In the rows, zero is written as 128.
Rotation paths and how fast each direction turns (degrees each step)
Each turn is a multiple of 5 degrees from 10 to 175, or 0.
Each row of a path follows its step; steps can be skipped.
Path 1:
step 0: [133 127 124 127 124 128 133 134 115 130 128 136 137 128 128 125 133 123
 136 121 118 124 118 132 136 123 131]
step 1: [137 124 124 132 132 133 125 121 130 130 135 130 118 129 123 131 123 132
 117 122 132 116 134 122 128 131 120]
step 2: [128 132 128 130 117 118 123 122 120 120 128 128 134 128 125 122 128 127
 128 132 132 133 117 119 133 116 133]
step 3: [126 126 116 124 129 131 131 135 123 132 129 123 118 136 120 121 126 119
 121 127 125 127 132 134 135 138 122]
step 4: [125 119 131 137 125 121 127 116 136 122 129 121 125 127 132 136 123 125
 131 121 132 140 128 120 128 123 126]
step 5: [127 133 127 119 131 122 128 128 122 127 119 124 133 136 128 122 130 126
 126 128 119 128 135 131 133 138 144]
step 6: [131 116 121 128 131 139 136 124 134 123 130 130 128 130 130 141 121 128
 134 120 125 128 120 134 131 128 123]
step 7: [128 137 137 129 133 135 118 118 126 125 127 122 133 134 130 129 126 134
 121 131 129 122 131 117 126 127 138]
step 8: [127 125 117 117 122 134 130 133 125 130 127 126 136 127 123 130 127 132
 130 140 129 131 116 138 138 126 126]
step 9: [128 128 133 132 129 144 122 129 134 127 132 117 116 130 134 125 128 124
 126 128 130 132 132 119 123 132 119]
[132 130 128 131 132 128 128 127 126 128 127 126 126 127 128 129 129 129
 128 128 130 132 125 124 124 128 131]
140
[128 127 131 129 129 128 127 122 130 127 125 130 128 131 133 126 130 126
 126 130 129 128 127 128 126 126 125]
140
[130 128 126 125 125 128 130 128 127 127 129 131 127 130 129 123 128 131
 130 131 127 131 128 130 127 128 132]
130
Path 2:
step 0: [121 125 125 123 124 124 133 126 134 116 129 128 120 129 124 131 129 132
 120 131 139 123 135 118 126 120 130]
step 1: [128 130 123 129 121 134 127 125 134 126 119 132 133 123 117 123 128 128
 133 133 128 125 137 112 134 127 132]
step 2: [124 118 135 133 129 128 126 132 119 128 117 126 126 129 113 121 134 133
 132 130 133 131 128 121 130 127 123]
step 3: [122 123 118 127 124 131 122 135 133 129 119 127 121 127 120 128 138 137
 128 125 118 133 125 130 119 128 128]
step 4: [128 130 126 126 124 144 122 143 123 125 131 133 126 134 134 122 134 127
 134 131 127 136 130 126 124 127 129]
step 5: [125 136 126 128 120 127 129 135 131 127 128 136 118 127 134 118 130 128
 128 125 139 136 121 132 130 129 116]
step 6: [137 138 122 131 119 124 125 134 129 127 121 129 124 137 133 136 128 126
 124 130 128 130 119 120 135 136 127]
step 7: [127 119 121 136 130 131 127 121 126 123 124 131 128 137 135 131 122 122
 138 133 132 129 116 126 136 129 123]
step 8: [136 119 121 120 132 122 133 123 128 116 126 134 121 131 123 136 123 123
 127 131 128 135 126 128 122 128 118]
step 9: [131 127 125 120 130 134 139 121 134 124 129 137 131 137 126 128 136 120
 127 123 119 124 131 118 129 125 124]
[125 128 131 126 126 131 125 126 126 126 130 127 127 126 124 126 129 131
 128 126 125 128 129 126 128 131 128]
40
[127 129 126 125 127 127 128 128 132 129 127 126 127 132 129 131 132 130
 126 125 126 125 126 126 128 128 132]
125
[127 131 126 127 126 127 127 127 123 130 131 128 125 126 132 131 129 130
 129 129 127 130 127 129 132 125 127]
45
Path 3:
step 0: [120 129 127 129 139 127 130 122 131 127 127 124 129 114 131 133 142 124
 127 133 128 128 129 131 133 129 123]
step 1: [117 129 128 120 140 123 126 123 125 136 129 128 134 121 134 125 129 125
 130 131 118 133 130 127 130 121 126]
step 2: [124 128 130 132 136 115 124 129 118 131 119 123 135 125 134 132 133 122
 124 127 124 126 126 132 132 121 133]
step 3: [129 127 121 128 130 120 126 116 128 131 124 135 132 122 131 136 128 117
 131 129 122 130 127 134 130 125 138]
step 4: [122 127 120 124 125 120 130 119 114 125 126 131 132 131 136 129 125 127
 129 133 128 129 126 122 128 127 139]
step 5: [126 130 125 132 128 122 136 117 123 117 119 132 129 128 134 135 137 127
 128 131 139 131 130 130 130 127 131]
step 6: [121 128 128 120 128 129 132 116 125 126 124 139 128 120 134 125 126 125
 133 136 135 131 132 128 134 125 122]
step 7: [122 126 133 125 134 129 127 127 114 124 116 129 124 129 135 125 130 125
 122 131 131 134 128 124 138 122 121]
step 8: [130 126 135 126 132 128 128 129 129 132 114 132 124 124 131 131 130 116
 130 131 130 140 133 135 133 122 129]
step 9: [123 120 128 124 123 132 123 130 119 133 123 128 126 122 131 125 123 113
 130 135 125 133 127 126 134 130 136]
[125 128 127 128 131 130 128 128 130 127 127 130 131 128 130 123 131 128
 128 127 130 126 128 129 127 126 122]
60
[128 130 132 130 126 124 130 132 130 128 125 126 131 127 129 129 129 127
 129 127 133 128 130 131 127 128 129]
125
Path 4:
step 0: [131 123 130 124 133 129 120 126 132 124 135 130 130 127 113 138 126 130
 129 131 126 118 130 119 125 128 124]
step 1: [122 129 128 131 135 125 129 121 127 131 132 127 124 124 121 139 129 126
 127 123 128 129 123 120 138 142 125]
step 2: [130 139 136 123 129 126 129 131 125 124 132 129 130 125 119 135 121 124
 134 125 135 137 126 121 127 130 118]
step 3: [128 127 122 122 139 134 134 125 130 127 129 120 132 126 127 141 117 130
 132 130 130 122 127 123 128 129 123]
step 4: [132 132 120 122 129 121 122 122 126 125 135 122 135 123 123 136 129 119
 129 133 125 130 130 119 132 135 131]
step 5: [120 137 123 129 129 128 135 126 123 122 127 124 132 122 126 131 124 123
 132 131 126 136 115 128 134 133 121]
step 6: [137 132 129 125 126 136 121 126 127 119 128 120 136 124 124 135 121 130
 129 137 127 130 122 126 123 123 121]
step 7: [130 126 120 130 125 129 128 120 129 120 128 120 127 127 124 135 121 132
 122 135 121 122 122 124 134 138 133]
step 8: [131 130 128 134 116 123 125 124 123 122 131 131 129 127 120 128 126 127
 134 130 120 137 121 118 130 133 123]
step 9: [125 121 130 132 129 135 133 126 127 123 125 123 125 129 120 132 119 136
 130 134 133 135 118 122 132 125 119]
[128 131 128 127 126 127 130 129 124 129 122 129 127 127 125 127 129 129
 131 127 129 131 127 130 128 127 126]
110
[127 130 129 129 129 126 128 131 130 125 128 130 129 128 131 125 125 128
 130 127 126 128 127 126 129 124 123]
115
